0: [190 196 129 139 155 219 101 120  63 131 108  98  71 139  78  67 183 133 164  84 106 116 116 163 130  24 164 126 120 143  96 114]
1: [148 134  99 235 128 178  71 134 125  81  85  90 153 103  86  43 234 139 174 124 122 144  79  87  32  18 214  82 118 168 177 105]
2: [148 193 104  69 189 138 157 137 161 139  88 130 130 108 187  65 136 104 125 123 211  96 135 146 130  39 132 117 146 134  95 225]
3: [162 170 134 115 131  79  88 112 115 163 122 126  66 114 141 140  96 104 102 100 163 162 141  77 110 171  69  78 167 101 151 155]
4: [160 172 140 151 132 161  96 110 114 166  63 120 120 142 127 109 115  94 128 121 155 134 117  95  95  98 133 123 134 131 137  99]
5: [122 139 132 225 130 212 108  58   0  69 188  38  75 143  78  45 198  92 255 207  27  67 101 228  99  74 206 130 121 195 111  46]
6: [142 102 189  87 132  87 184 106  90 155 200 153 106 131 145 192  22 106 132 190 113  50 164 176 172 194  37 131 148  93  60 109]
7: [131 199 127 162  91 217  55  69  60 134 111  83  85 155  95 128 165  35 131 104  80 155  86 133 149  76 165 131 164 136 126  32]
8: [ 95  65 150 177  51  96 162 126  91 104 222 102 128 159  98 163  93 151 140 177  64 105 138 149 155 222 107 143 112 124 131  31]
9: [160 167 149  84 165 140  45 116 135 187   0 203 105 132 140 198  65 127  85  70 170 220 141  74  88 149 116 128 136  89 163 160]
10: [138  83 152  67 128 129 158 154 199 135 143 203 177 130 116 197 108 164  86  94 106 153 151 125 163 146  89 148 120  87 107 160]
11: [ 88 125  74 111 122 201 113 128 199  84 109 139 198 105 133  77 245  99 105  75 124 182  96 105 140  45 179 135 146 154 158 142]
12: [150 170 106  86 189 250 146 133 111 128  78 152 136 135 118  65 191 128 190 113 129  94 129 215 154   0 182 168 111 159  62 198]
13: [143 137 158 186  98 103 130 129 143 177  67 117 127 170 135 167  43 100 106 183 177 105 127  85 113 165 152 125 112 123 123  38]
14: [161  95 159  66 117 109 166 168 208 156 124 192 163 132 128 200  90 166  93  92 129 140 148 105 170 144  88 145 110  70  85 156]
15: [142 111 167  74 156 148 219 146 130 188 109 177 158 156 155 171   2 135  98 183 176  44 177 176 206 161  75 181 106 114  49 113]
16: [ 56  59  87 120  98   0 208 185 153 123 236  74 145 111 167  95 112 231 121 150 155 119 159 114 139 252  90 148  83 140 178 178]
17: [ 25  99  81 101 112  49  75  86 135  34 215 132 119  91 166 178 188  71 141 109  71 222 111 131 118 228 116 110 197 123 191 178]
18: [135 119  97 230 135 181  74 147 129  77  82 101 159  80  89  28 245 148 164 120 118 148  78  88  19  32 215  80 128 179 185 123]
19: [136  90 152  57 131 129 153 164 192 148 124 196 159 140 116 202 100 162  84  95 126 149 152 117 177 155  85 155 112  93  97 159]

[117  75 134 177 149 138 117 120 119  57 123 167 175  92 114 122 148 123 144 173  99 112 104 133  55 118 144 102 153 148 137 134] 4 18 1 11 10
[ 97 123  88 117 110 172 141 124 222 100 105 131 189 127 118  97 247 100 109  78 124 181  89  99 136  40 179 127 125 140 146 135] 11 1 18 4 2
[ 96  70 149 176  72  87 171 123  90 114 243  83 121 146 102 154 102 140 145 179  59  83 134 147 150 219 116 139 110 131 124  39] 8 6 13 16 10
[124 154 110 122  86  85 129 127 143 148 189  64  87 127 141  83 163 123 119  87 139 135 117  94 160 138 101  99 139 123 158 131] 3 4 2 8 10
[159 172 146 107 123  65  87  99 107 172 119 113  70 122 155 155  81 101 105  99 161 154 121  84 110 168  73  93 158  90 142 159] 3 4 9 13 14
[ 98  72 113 130 118  59 174 180 145  92 194 110 130 117 123 135 126 205 128 138 124 106 149 127 148 184 117 135 104 134 138 141] 16 8 10 19 14
[ 97 126  92 124 122 192 126 125 223  84 120 142 199 113 135  98 248  95 112  85 117 178  88 107 142  44 182 124 137 145 138 146] 11 18 1 4 2
[167 160 142  73 161 136  45 123 147 171   1 212 123 129 128 214  71 130  89  75 162 215 143  83  91 148 117 131 131  89 158 171] 9 3 4 19 14
[ 93  93 121 144 171 119  99 120  32  48 176 118  97 104 109 152 134 170 203 157  39 116 133 224  92 178 149 145 132 150 128 153] 8 17 5 0 6
[119  79 144 141 130 130 139 142  88 119 127 140 130 165  92 178  77 189 150 155  93 119 161 166 143 175 143 182  79 136 120  90] 8 19 10 13 14
